Some points:
13:2:-8:29:22:23:-20:17:18:14:21:123:64:37:-40:-26:-6:13:-33:15:-37:25:-9:17:0:-34:-33:-8:50:59:-12:-25
8:12:0:24:28:10:10:-2:6:-12:27:113:-38:44:-23:-33:-27:-74:-70:-4:-39:36:-14:-4:-52:-24:-47:-47:-15:2:-24:-26
-26:4:-30:-16:-4:-3:-39:-3:5:1:22:117:-4:-38:-1:12:-6:5:-1:-31:7:12:-6:17:-1:10:-13:-17:-2:48:-20:-2
19:26:-10:12:57:61:-5:25:8:13:0:127:74:47:-2:-36:-10:19:-22:10:13:39:41:31:-28:74:-18:-46:21:70:-14:-5
-12:-39:-4:25:-68:18:-31:25:1:-33:12:127:7:-17:4:14:5:-30:3:-6:-53:-7:-27:49:15:0:-4:-46:-23:20:-62:-22
36:5:-22:-34:-3:-11:-34:9:31:21:-4:127:32:23:20:-21:19:-10:-17:-7:-27:12:-19:44:-15:18:-47:-46:4:57:-6:-26
55:47:16:39:48:52:-20:-9:-25:-5:46:127:-26:71:-28:-4:-3:16:12:-1:-5:-29:-5:44:-16:-3:-29:-24:-11:60:8:20
27:42:17:-14:-2:19:6:-2:-5:-10:24:117:51:47:-57:-15:3:14:-63:-31:27:-8:11:66:12:-14:-26:-55:-36:64:-20:-28
-72:28:34:5:-13:-1:-23:27:-14:-57:-18:105:57:91:18:-26:37:43:2:43:-30:68:58:98:8:7:-60:-15:-12:60:4:-34
7:27:27:19:-4:10:-17:55:-5:-29:-43:92:55:48:-40:-23:-19:-51:-7:-16:52:73:21:110:-30:-14:-36:46:-14:19:16:60
-37:-12:-35:-12:-10:-48:-24:-17:-1:32:-11:112:-26:-71:4:70:-37:31:-11:11:-33:13:3:33:-47:0:-30:-5:-16:38:-40:-14
39:50:2:65:10:15:53:68:14:9:112:127:23:104:-32:-8:-51:18:22:47:-7:15:6:56:-34:10:12:-7:13:119:12:15
-29:-35:-41:8:-25:-44:-5:-15:2:46:37:89:-11:-40:8:43:-44:-33:-6:-10:-12:28:9:21:-4:1:-47:19:-5:6:-22:-16
-16:3:6:36:42:7:-16:28:-37:-36:8:124:-47:2:-26:-23:-37:-60:-48:-13:20:-3:-5:38:-59:-12:-84:-57:22:38:-44:-76
45:14:-2:73:67:27:-23:44:-2:-48:24:127:-10:41:18:-34:-19:-3:-14:2:1:18:14:76:12:8:-64:-28:41:67:-13:56
9:16:-12:-41:3:-4:-22:39:-21:-14:-8:90:2:38:-59:-66:-17:-24:27:11:15:38:26:34:-61:20:-55:12:10:26:-77:-1
-16:-5:-20:-13:-24:-11:-24:13:-11:24:10:121:25:7:19:19:-28:-19:-26:4:-35:-5:3:38:-4:-18:5:-18:-6:30:-59:-2
24:-23:15:-14:39:7:6:-11:13:-11:-20:127:42:24:-26:-46:-7:18:-40:17:-14:25:-29:25:24:2:-30:-43:22:53:-22:-2
33:3:-40:-7:-2:-14:-20:13:0:10:-19:127:38:6:15:-33:-10:-4:-34:-19:-38:23:-4:15:1:8:-37:-2:5:31:-30:-32
15:7:-21:49:6:-1:-1:5:-48:-68:3:127:-38:21:-77:-65:-40:-22:-22:-39:-46:-12:-33:13:-33:-28:-75:-54:-2:18:-48:20
25:23:33:38:26:-1:-5:35:50:-17:25:127:19:32:3:-40:-31:14:0:-25:-19:-13:-28:32:-60:11:22:-40:1:41:-8:-4
40:-7:-28:-43:39:8:-15:82:2:-15:-37:101:4:18:-41:-72:-9:-15:44:21:25:22:49:64:-62:23:-63:48:-2:26:-39:-10
-50:-9:64:46:83:69:45:118:-9:29:16:127:-27:10:-15:41:23:14:-38:31:40:86:82:92:-71:-48:-43:-47:21:62:5:5
-37:-57:20:10:-69:-11:-40:34:-52:-20:-1:127:-20:-71:-6:102:-37:-14:-9:81:11:40:-27:51:-27:34:22:1:-20:7:-68:30
11:9:-8:22:-7:-8:1:-3:4:71:55:127:38:-2:69:58:10:21:-1:11:-3:48:27:44:-4:20:8:28:33:56:-20:10
-42:-58:-27:-41:-73:-37:-108:13:-70:-47:23:94:-22:36:27:1:-38:-30:-59:80:7:34:-19:1:-46:-24:-17:-24:-66:-15:-37:-22
0:-9:-28:-7:-2:-32:-18:-17:1:-24:9:105:6:-39:-12:11:-8:15:4:-14:2:18:-8:21:-8:-24:-32:-42:3:30:-46:-23
-35:23:-3:26:30:-18:-56:62:34:29:38:127:-37:35:-24:-66:14:-25:-89:10:-82:36:-14:46:-8:-15:-7:41:18:51:-42:-29
39:21:25:11:33:8:-11:34:11:13:76:127:65:31:-33:-55:-9:-14:-19:64:-15:22:12:50:8:4:-43:-7:71:45:-8:-7
-5:20:12:64:24:-21:-13:6:-3:7:-16:92:0:46:-21:-49:-5:-12:-63:-9:11:43:1:48:0:45:-6:-85:15:54:-2:22
5:29:37:-18:-3:35:-36:22:-49:-15:4:127:45:25:-51:-53:-16:-44:-53:-19:-86:25:4:40:-34:0:-14:-29:32:55:8:17
10:-2:14:2:50:24:-10:6:24:12:9:112:77:47:-21:-38:-8:-9:-25:11:-28:14:18:30:-22:-2:-34:-49:-18:-16:-47:31
-25:9:-17:10:41:53:1:6:12:-1:-21:127:14:58:6:-34:63:35:39:30:23:85:67:74:-50:11:-29:32:0:36:27:9
12:-2:-25:-40:12:21:-24:44:45:9:-1:127:26:28:-26:-23:3:3:17:-16:-4:35:10:63:-50:31:0:-50:19:13:-17:-4
17:-7:-46:35:63:29:-16:64:-40:-28:-18:81:2:-37:-83:-48:27:2:-9:18:-12:8:20:58:-106:-66:-4:-38:-10:70:-17:-16
-27:29:-1:14:18:14:-46:25:18:11:11:81:70:43:-43:-26:35:23:-43:-27:-5:18:-10:15:-20:9:-47:-70:-47:51:-9:-29
25:46:4:55:5:11:-31:10:-3:0:10:107:60:30:-29:-26:3:2:-38:6:34:21:-22:69:-4:-5:-27:-53:56:37:-20:-29
4:37:-7:-12:59:16:13:30:12:-21:-2:127:55:5:-7:-44:-29:-15:-52:19:-21:36:-5:37:1:56:-26:-7:20:49:-41:-6
16:45:-11:49:11:27:3:-1:1:-24:42:112:-28:75:-39:-13:-57:26:-17:18:-29:-24:-29:47:-54:13:-38:-30:9:60:16:19
24:32:-2:-18:-6:20:0:-7:37:-20:1:127:49:15:29:-29:9:-33:-8:18:-34:21:-1:55:5:4:-40:-23:13:47:-9:0
4:28:-9:-23:-26:16:-1:62:-18:23:8:111:1:34:-20:8:-27:-16:-2:54:2:-1:53:63:-14:-1:9:15:-12:10:-69:21
-14:13:46:102:67:25:-30:90:-17:19:38:127:-51:40:7:14:-34:5:-8:-10:38:30:6:91:4:8:-78:-23:26:63:-15:29
-55:-45:39:1:-78:-78:-15:-33:-24:-32:25:127:-56:3:19:57:16:-15:-39:-50:-67:-67:-15:9:-62:47:-20:33:13:14:-22:-16
-18:11:-24:36:8:-9:-47:-28:6:-39:13:127:22:40:-58:-64:-20:-24:-39:-13:-12:3:-34:37:-31:-22:-14:-69:24:32:-41:-30
-2:65:40:102:50:11:1:81:14:2:18:119:11:47:-9:5:22:3:-13:23:36:49:39:83:9:44:-35:-39:67:61:0:22
-18:-49:19:52:-63:13:4:24:-8:-22:34:127:1:8:15:31:22:0:-7:24:-33:-11:19:16:45:47:17:-3:-5:44:-35:28
14:16:-7:1:26:11:-28:23:36:-31:-7:127:50:37:-64:-1:9:-9:-54:-13:-18:12:-8:21:0:3:-17:-45:44:42:-16:-28
-12:-3:-24:-14:12:-9:-32:-14:-3:-11:-24:127:35:-16:-48:-65:-28:-5:-66:-5:-40:8:-23:33:-43:23:-84:-44:19:15:-29:-27
-6:29:1:37:9:7:-13:17:25:-27:49:127:59:1:-37:-46:-62:-33:-31:24:-72:11:37:35:-43:-20:-1:-43:32:64:6:1
47:24:-4:10:29:25:-23:27:57:29:-1:122:42:66:-12:-33:20:7:-12:13:26:33:34:65:-13:48:17:-47:33:33:-11:15
52:33:-5:-7:-5:-2:-31:-7:47:20:10:127:47:53:43:2:-16:-12:-51:7:-39:9:5:36:5:-3:-47:39:15:29:-31:2
-73:-39:31:33:-58:17:-38:45:-36:-8:38:127:-11:-44:-9:96:-16:-18:-9:95:-22:5:5:56:-2:54:40:41:-30:-5:-16:53
1:11:-8:-26:49:5:15:30:21:-16:6:115:26:6:-48:-84:-11:17:-33:27:29:16:12:44:-51:6:-34:-37:25:32:-7:-43
31:57:30:77:6:52:4:41:6:-14:57:127:-76:60:26:17:-53:24:0:18:5:9:-19:24:-69:-10:-72:-18:3:47:42:16
-14:-8:-33:110:-53:-32:13:93:-36:0:-3:127:47:48:-25:-72:-119:14:3:5:-16:18:-5:33:-81:-10:-33:-19:-32:92:37:15
7:9:-18:6:24:20:-24:-5:-7:-20:12:107:50:8:-9:-77:1:2:-55:1:17:7:-21:74:-60:29:-32:-53:3:36:-24:-25
-7:25:10:57:58:42:30:90:-13:-2:14:119:-32:16:-19:16:9:2:-34:26:-8:11:16:73:-65:-22:-22:-47:47:33:-23:-15
27:6:-6:9:40:10:-20:1:15:-17:3:117:41:19:-45:-52:7:14:-61:-7:25:34:29:73:-64:36:-8:-48:7:53:-69:-15
7:7:12:11:-30:-10:-10:20:15:-5:46:127:-10:11:25:19:41:-5:38:13:-3:31:-1:32:40:36:30:9:27:67:-10:18
22:6:-37:53:22:73:22:26:-16:-12:7:125:3:-11:-50:-47:24:10:0:15:16:42:-15:75:-55:-42:-10:-50:42:45:-36:12
-9:20:-61:2:-37:-23:-40:55:-12:-59:11:127:-8:-4:38:127:16:76:-21:121:32:70:40:58:-32:42:29:31:17:54:-37:31
44:66:6:44:20:-22:-36:16:3:-9:12:127:30:-7:3:-45:-7:-16:-26:18:-45:-48:11:32:-40:13:-37:-54:9:44:-8:25
11:-5:21:35:15:17:-4:9:37:15:61:123:83:54:-36:-35:14:28:-53:50:11:17:-12:47:10:8:-17:-4:42:42:-5:21
29:10:-2:64:76:59:32:32:14:-9:40:127:11:48:-6:2:15:-23:-9:34:49:24:14:62:-34:25:-11:-6:47:63:8:-19
-31:-39:-78:-50:3:-59:-46:-3:-32:-44:-13:106:-28:2:5:17:-31:-14:-37:7:-17:-10:-13:19:-25:-30:-25:-56:-28:-7:-46:-15
-23:-9:24:29:30:28:-3:23:12:-12:9:94:10:51:-29:-31:1:2:-70:3:-22:11:60:22:-38:4:-77:-69:-9:12:-29:-28
22:14:-8:2:-3:-28:-26:8:20:31:15:127:21:25:27:31:-3:-2:11:-1:-13:27:6:33:25:15:-22:7:36:37:-23:-14
33:63:84:38:26:24:6:54:16:-11:68:127:69:11:-6:-28:-44:40:-22:17:-61:60:28:30:2:23:37:9:35:45:30:21
38:-16:-12:19:37:35:-2:-6:-4:9:-2:127:45:32:-20:-75:-3:29:-30:38:32:23:22:59:-26:61:3:-56:44:57:-3:-20
There is one direction along which these points spread out most. Take the direction at right angles to it along which they spread out most. Then take the direction at right angles to both along which they spread out most. Go by this last direction. How many in every 100 of the points above lie lower along it than each point below? Answers are rounded to whole numbers. More than half of the points above lie lower than the first one.
49:4:-9:66:-34:64:0:70:-21:-55:92:127:-114:-4:2:-35:-126:-37:-65:-33:-81:0:27:38:-76:-35:-50:-29:-18:62:-12:4 : 0
-33:62:-9:-29:-10:14:-16:8:-2:15:-32:125:4:4:12:-64:-1:4:-51:3:9:-6:-25:12:25:22:-38:-47:17:27:-47:7 : 78
30:11:14:21:18:17:-24:-9:47:18:-37:127:43:28:-56:-17:-13:-2:-74:9:-22:7:10:56:26:8:-37:-27:2:35:-3:-23 : 86
-5:36:-37:23:52:36:-39:-7:18:-18:18:126:21:38:-25:-49:-15:-28:-59:-8:-27:17:-6:56:-9:15:-16:-43:6:41:-16:-34 : 62
-13:34:14:3:24:0:-12:73:17:11:11:93:47:69:-22:-56:8:1:18:31:8:39:32:78:-12:20:-44:-20:-43:40:-45:18 : 61
58:17:34:71:79:7:45:30:-19:0:53:122:-75:22:14:29:-30:-32:-21:27:-24:37:-6:56:-40:18:-48:4:15:72:-8:-17 : 12
18:-9:-5:-12:17:-1:-43:-1:30:-8:-13:122:26:31:-62:-28:-26:-16:-45:-4:-42:30:-26:26:-33:33:-61:-51:8:43:-21:-43 : 64
44:44:26:94:16:63:-3:67:18:-16:49:127:-64:55:34:22:-63:25:-5:15:1:8:-29:42:-69:-8:-63:-11:8:31:7:-4 : 4
17:17:-14:-41:22:35:-41:16:12:-14:-33:127:27:37:-56:-43:-17:1:-9:-2:5:22:8:35:-47:29:-27:-23:9:56:-70:-15 : 64
-22:-11:-47:-32:12:-49:-56:-6:-64:-84:6:127:-11:49:37:25:-31:41:-1:28:-42:45:44:93:-1:-20:-1:-48:-19:-17:-14:-25 : 39
4:13:13:-4:10:43:0:-1:28:16:9:127:52:22:15:-35:13:17:-44:16:16:6:3:32:0:25:-32:-20:17:52:-25:11 : 90
19:11:-26:41:46:36:8:9:5:-9:23:127:48:39:-11:-39:26:-14:-47:34:13:23:-17:55:-30:45:-38:-58:3:54:-22:-8 : 62
-31:2:31:84:-10:27:-8:50:-8:-24:-30:127:-84:51:43:-44:-94:11:-1:-10:1:17:-29:17:-76:-52:-48:-51:-6:88:-13:-12 : 0
